(in the rows, 128 means zero)
One turn moves every row onto another: examples first, then more rows asked
k997: [110 119 109  93 143 113 135 117 143 130 125 117 128 107 163 119 149 152
 110 121  92 145 145 132]
k548: [142 118  85 101 109 159 145 138 118 135 113 135 140 154 145 126 112 142
 161 127 129 125 170 144]
k383: [107 131 135 157 136 123 123 135 108 103 118 118 177 133 127 135 129 113
 157 110 123 135 134 114]
k454: [105 130 110  83 156 111 144 121 134 124 105 102 125 108 159 119 143 151
 113 122 113 132 147 124]
k904: [136 118 134  73 124 130 156 138 134 118 136 150 118  99 150 119 118 110
 119 159 172 130  82 139]
k857: [115 155 133 141 109 156 101 112 135 144 126 140 117 112 133 133 100 162
 109 165 128 134 105 117]
k240: [152 117 155 127  98 137 117 103  85  96 144 118 139 128 107 129 115 115
 109 128 113 118 125 122]
k156: [172  80 106 132 132 143 163 123 136 115 156 112 129 149 148 120 136 118
 121 127 124 136 144 159]
k169: [117 113 134  68 131 135 159 130 135 111 129 133 119 130 133 128 121 119
 113 162 185 137  85 143]
k509: [145 108 100 117 119 133  95 123 146 124 112 147 126 162  88 156 114 103
 140 136 157 107 112 129]
k595: [114 102 139  96 151 142 111 105 140 135 138 149 113 146 158 149  85 155
 122 129 123 100 108 118]
k450: [132 134 144 160 128 127 136 130 109 116 124 104 176 140 123 141 139 134
 166 113 129 122 119 111]
k495: [142 149 120 106 144 152 143 124  99 140 130 128 111 130 136  98 134 130
 117 123 139 161  83 168]
k849: [167 113  90 121 120 143 107 125 146 125 111 131 110 153  88 149 109 111
 136 144 140 105 114 110]
k826: [124 149 147 143 105 151 105 119 137 134 119 148 120  91 141 123 103 151
 127 155 126 132  92 119]
k790: [130 138 114  94 148 115 130 118 151 115 107 108 108 111 171 119 150 154
 118 121 101 126 135 134]
k374: [118 113 126  69 135 117 150 140 132 127 150 141 108 109 134 122 125 113
 134 162 173 135  90 124]
k112: [115 151 145 148 103 144  97 116 142 135 127 135 139 118 151 117  93 143
 107 157 140 137 102 116]
k443: [184  97 100 131 130 140 179 115 118 117 139 105 129 147 144 114 116 115
 120 127 138 122 126 156]
k658: [154 112  94 110 122 135 105 113 133 131 135 152 119 169  94 146 124 118
 148 161 152 100 125 124]
k513: [109 131 135 143 112 111 137 141 124 116 129 109 173 143 116 142 144 125
 168 110 113 118 119 122]
k24: [127 122 128  65 135 126 155 139 132 117 123 133 113 118 147 125 117 112
 110 161 186 128  98 128]
k592: [132 144 154 138 111 156  88 114 128 127 115 139 123  98 141 124 104 167
 122 143 129 136 100 123]
k828: [167  79 109 135 127 143 162 132 125 114 147  91 135 148 157 129 128 121
 119 134 149 150 128 153]
k455: [132 127 114 108 147 147 125 119 157  98 114 148 171 137  91 105 126 146
 142 156 163 140 105 112]
k501: [108 125 105  89 150 122 141 130 140 128 117 122 134 109 158 131 141 159
 114 117  82 133 129 128]
k292: [182  93 112 136 134 139 179 125 128 110 154 100 129 144 141 120 132 128
 132 129 142 123 130 151]
k661: [111 103 106 128 153  99 156 123 112  74 103 134 144 116 152 151 132 129
 122 155 123 120 108 144]
k993: [146 112  91 123 116 137 101 122 136 141 133 139 119 167  86 151 114 118
 130 158 152 104 115 130]
k422: [119 129 138 150 131 129 119 133 125 111 108 109 178 144 128 149 136 114
 161 100 125 129 124 114]

k24 goes to k826
k857 goes to k509
k548 goes to k661
And these:
k112 goes to k849
k501 goes to k169

One turn moves every row onto another: examples first, then more rows asked
k614: [100 147 136 134 122 119 108 110 119 114 126 102 142 159 155  93 147  86
 183 152 115 101 182]
k646: [ 95 147 157 138 147  98 148  93 118 124 136 132 155 154 146  99 128  98
 198 174 113 156 152]
k723: [110 166 147 127 138 141 151 123 164 140 137  80 115 121  82 100 122 118
 183  97 141 140 146]
k914: [100 145 143 130 133 117 123 139 120 124 109  95 146 155 155  88 156 125
 174 182 144 103 164]
k860: [ 97 163 151 161 128  90 135 100 130 119 142 103 140 117 162  86 145 113
 170 182 134 129 142]
k410: [ 80 107 142 125 103 146 125 128 174 147 128  87 155 129  77 127 119 122
 168 108 149 112 136]
k659: [ 95 144 139 157 116  97 117 104 130 104 153 120 152 128 158 103 140 108
 178 166 117 103 180]
k10: [105 154 146 141 114 112 122 105 120 139 122  80 144 144 164  99 157 114
 162 182 139 121 126]
k647: [ 98  90 156 120 145 127 154 115 163  97 146 121 151 130  93 130  89 131
 177 127 146 152 138]
k652: [115 116 161 126 136 111 131 107 118 129 169 128 179 152 169 110 127 122
 169 170 129 145 156]
k27: [128 195 136 133 120 108 118 111 130 159 152  86 156 136 147 103 132 106
 177 151 136 123 141]
k901: [ 96 126 155 120 131 158 130 134 164 130 118  87 123 115  98  90 106  90
 155 104 167 151 138]
k940: [ 81 161 133 129 136 125 130 125 130 130 126 122 151 132 169  87 143  99
 176 149 135  96 192]
k180: [100 146 141 128 133 119 119 142 120 124 113  98 151 156 156  87 153 120
 173 179 143 100 170]
k354: [ 90 147 136 139 120 121 148 113 132 131 115 104 132 129 173 111 160 146
 162 178 145 109 142]
k184: [ 75 116 154 127 136 142  97 122 175 146 117 101 136 149  86 118 113 107
 166 108 171 135 125]
k105: [ 99 108 155 128 116 137 138 124 182 134 131 123 120 108 100  88 102 107
 175  97 153 163 153]
k670: [ 86  95 161 126 138 144 164 127 158 113 141 129 154 122  84 129 100 126
 179 126 136 157 154]
k95: [ 83 120 168 124 143 139 161 133 158 146 149 120 180 109  90 112  94 113
 166 134 155 165 138]
k917: [ 78 115 154 127 136 143  95 123 174 141 117 102 132 147  90 117 111 105
 161 107 173 139 127]
k372: [ 89 106 151 132  96 126 134 123 190 164 143 114 155 108  92 109 112 129
 173 111 154 142 135]
k59: [ 59 124 133 128 119 132 128 103 186 155 119 118 139 134  95 132 120 120
 183 101 152 114 137]
k896: [125 137 139 128 105 155 118 136 159 142 163  90 149 117 104 139 113 134
 155 104 151 127 150]
k124: [105 127 152 141 124 107 129  99 116 127 153 136 178 151 161 127 126 115
 178 181 121 147 149]
k809: [ 98 133 164 127 157  95 157  94 125 129 147 120 155 161 143  89 139 119
 201 166 113 147 155]
k222: [ 87 124 162 115 154 118 150 124 164 137 157 115 185 120  92 107  82 107
 174 131 158 152 134]
k603: [137 159 127 138 113 120 120 102 127 106 138  99 113 154 143 124 138 123
 189 139 114 120 163]
k681: [ 84 129 145 123 131 153 117 115 172 140 118 120 121 114 133 113 101 100
 147 103 179 154 132]

k27 goes to k896
k940 goes to k681
And these:
k184 goes to k180
k901 goes to k10
k647 goes to k809
k105 goes to k860
k646 goes to k95

